One vector is turned by the same rotation once a tick. Each row is the vector after some number of ticks, and that number follows the row.
The counts run from 0 to 864.
[109 127 161 202 118 146 160 109 113 104  74 107 148 106 143 156 130 146
 127 132 128 112 134 153 120 167 108 113 170 100 149 120 128 155] => 786
[120 134 154 140  76 121 161 126 126 128 103 119 150  79 121 156 146 117
 104  96 148 147 166 186 114 140 100  62 142 134 132  94 142 154] => 148
[144 108 117  97 113  82 154 151 155 117 109 150 109 137 111 146 117 130
 163 102 199  83 113 182 147 139 103 133 175 137 111 127 109 122] => 699
[ 99 141 123 148  96 132 100 129 106 139 164 104 138 100  60 153 129  85
 105 158 145 118 105 148 104 103 123  81 104 106  98 121  76 166] => 814
[116 117 127 120  91 122 123 121 147 109 106 113 139  87  42 138 136  94
 134 112 157 146 182 153 158 151 110  82 151 111 122 100 131 138] => 334
[112 156 114 145 114 119 114 119 108 144 139  92 129 111  51 162 128  86
 143 140 160 108 109 135 133 110 130 120 132  93  99 121  58 139] => 465
[112 119  88 131  94 133 144 149 139 128 131  83 126  92  64 138 107 120
 152 134 137 114 184 172 109 113 110 121 165 150 101 111 108 155] => 549
[140 132  91 135 141  85 154 152 127 137  55 117 106 150 108 105 146 114
 158 134 157 114 110 132  96 146 103 142 185 152 126 112 114 137] => 139
[138 119 117 165 128 144 163 118 139 174 104 143 142 178 130 118 119 171
 127 127 122 101 159 135  74 145  91 137 166 152 114 143 161 155] => 637
[119 170  88 156 129 100  87 136 121 183 124 109 114 123  52 149 164 114
 128 133 100 118 152 159 127 132 113 134 149 129 141 128  90 151] => 176
[125 138 106 145 120 113  92  95 114 176 141 163 115 182  76 155 135 142
 126 158  83 117 122 143  90 131 112  96 132 116 109 159 121 136] => 181
[ 93 128 168 127 115  88 174 126 103 143  81 143 119  97 151 149 174 135
  88 151 143 144  94 151 133 122  94  85 143 118 147 122 136 169] => 89
[111 122 161 137 151 135 172 141 146 125  76 151  98 119 142 127 171  88
 107 133 166 116  88 106 134 145 104  94 158 106 165 113 141 159] => 648
[ 74 123  83 174 141 122 140 162 127 154 121 126 108 171 103 129  97 113
 164 113  97  97 101 111 128 107 121 112 184 112  93 124 105 130] => 458
[102 146 139 116 152 108 181 131 142 156 116 154  82 151 149 156 156 142
 101 157 125 104  89 129 156  98  69 107 172 118 123 130 104 138] => 379
[120 162 141 121 126 126 113 132 147 144 144 138  98 104 117 179 172 139
 140  98 165  97 147 215 124 151 119 107 162 110 131 123 127 136] => 789
[ 63 124 154 160 141 171 113 104 134 126 104 116 145 137 111 178 134 115
 135 151 154 116 126 113 150 133  99 112 144  76 108 128 170 175] => 732
[ 79 165 101 158 153 160 149 124 125 172 115  72  99 118  93 184 143 136
 150 153 132  89 151 137 127 111  99 148 163 102 106 130 121 144] => 734
[127 158  97 178 130 122 131 178 132 175 103 104 124 112 111 128 166 126
 125 136 121 107 150 169  75 133 111 120 176 162 122 127 113 169] => 362
[157 124 122  90 129 149 151 127 154 132 120 132  69  98  99 147 177 123
 117 160 162  81 136 169  83 124  99 135 154 131 118 130 131 150] => 67
[ 89 154 128 167 163 113 175 124 125 164  73 124 140 166 152 155 137 136
 119 145 120 134  91 132 150 116  66 115 184 122  97 130 128 149] => 727
[120 134 136 131  94 145 129 146 117 118  81 136  83 129 123 164 165 146
 145 170 118 103 134 146  77 148 116 102 121 148 135 151 172 188] => 709
[127 137 161 136 119 118 171 142 116 125  94 166  65 142 161 149 162 129
 131 150 132  89  68 143  96 129 125  89 148 117 125 139 104 150] => 433
[149  92 130 132 128 146 161  95 142 120  99 169  96 177 103 130 102 126
 138 174 148  74  90  84 119 135 105 157 127 117 113 142 121 148] => 829
[130 132 150 125 144 145 165 102 150 170 164 161  63 155 137 148 157 154
 103 120 158  54 115 151  94 132 109 126 151 110 151 142 126 129] => 157
[133 102 164 168  86 103 151 103 112 155 139 172 146 134 126 117 106 148
  85 121 165  90 100 154  78 148 113 100  91 134 157 127 133 171] => 851
[120 113 115 146 138 131 105 118 131 160 137 169  86 170 110 134 153 135
 143  86 128  84 125 159  62 157 137  96 156 110 147 143 169 141] => 716
[168 130 118 159  93  91 119 103 144 141 123 153 165 115  63 114 119 121
 102 127 158 128 177 157 145 167 107 119 133 154 145 108  82 147] => 340
[175 151 109 162  94 103 109  99 132 148 147 140 134 122  46 154 114 119
 130 137 158  94 166 175 113 147 124 125 123 131 118 123  74 137] => 339
[138  96  94  62 170 108 158 134 160 143 108 142  83 135  87 133 147  98
 138 156 166 110 110 135 145 107  83 143 179 117  98 125 127 132] => 193
[124 121 155 146 121 181 136  95 127 136 114 145 117 147 120 156 175 146
 115 124 123 123 142 174  76 156 102  73 162  94 122 132 179 154] => 150
[114 146 157 190 111 109 136 140 131 173 123 170 163 158 137 136  93 124
 107 122 177  93 124 107 163 152 100 120 126 155 151 125 121 153] => 160
[117  92 123 103  99  97 140 139 134  84  80 170  80 169 107 148 129 127
 163 161 102 127  86 132 116 122 119  92 130 129 106 134 140 154] => 619
[122 134 128 120 108 108 111  76 119 160 127 161  94 173  67 162 150 140
 109 160  91 135 129 115  90 121 110  88  96 109 144 146 146 158] => 180
[139  97 115 116  93 113  81 135 159 145 155 184 110 171  91 148 109 145
 141 142 131  89 141 181  96 131 114 115 119 163  93 160 146 159] => 128
[ 75 116 124 161 104 147 107 118 130 178 192 107 127 128  84 152 111 108
 115 107 165  74 139 133 107 127 129 128 114  97 142 140 153 167] => 99
[127 129 123 166 133 176 126  90 135 149 137 145 100 145 115 162 150 154
 139 118 131  76 138 186  60 153 124 102 174  98 117 131 152 147] => 151
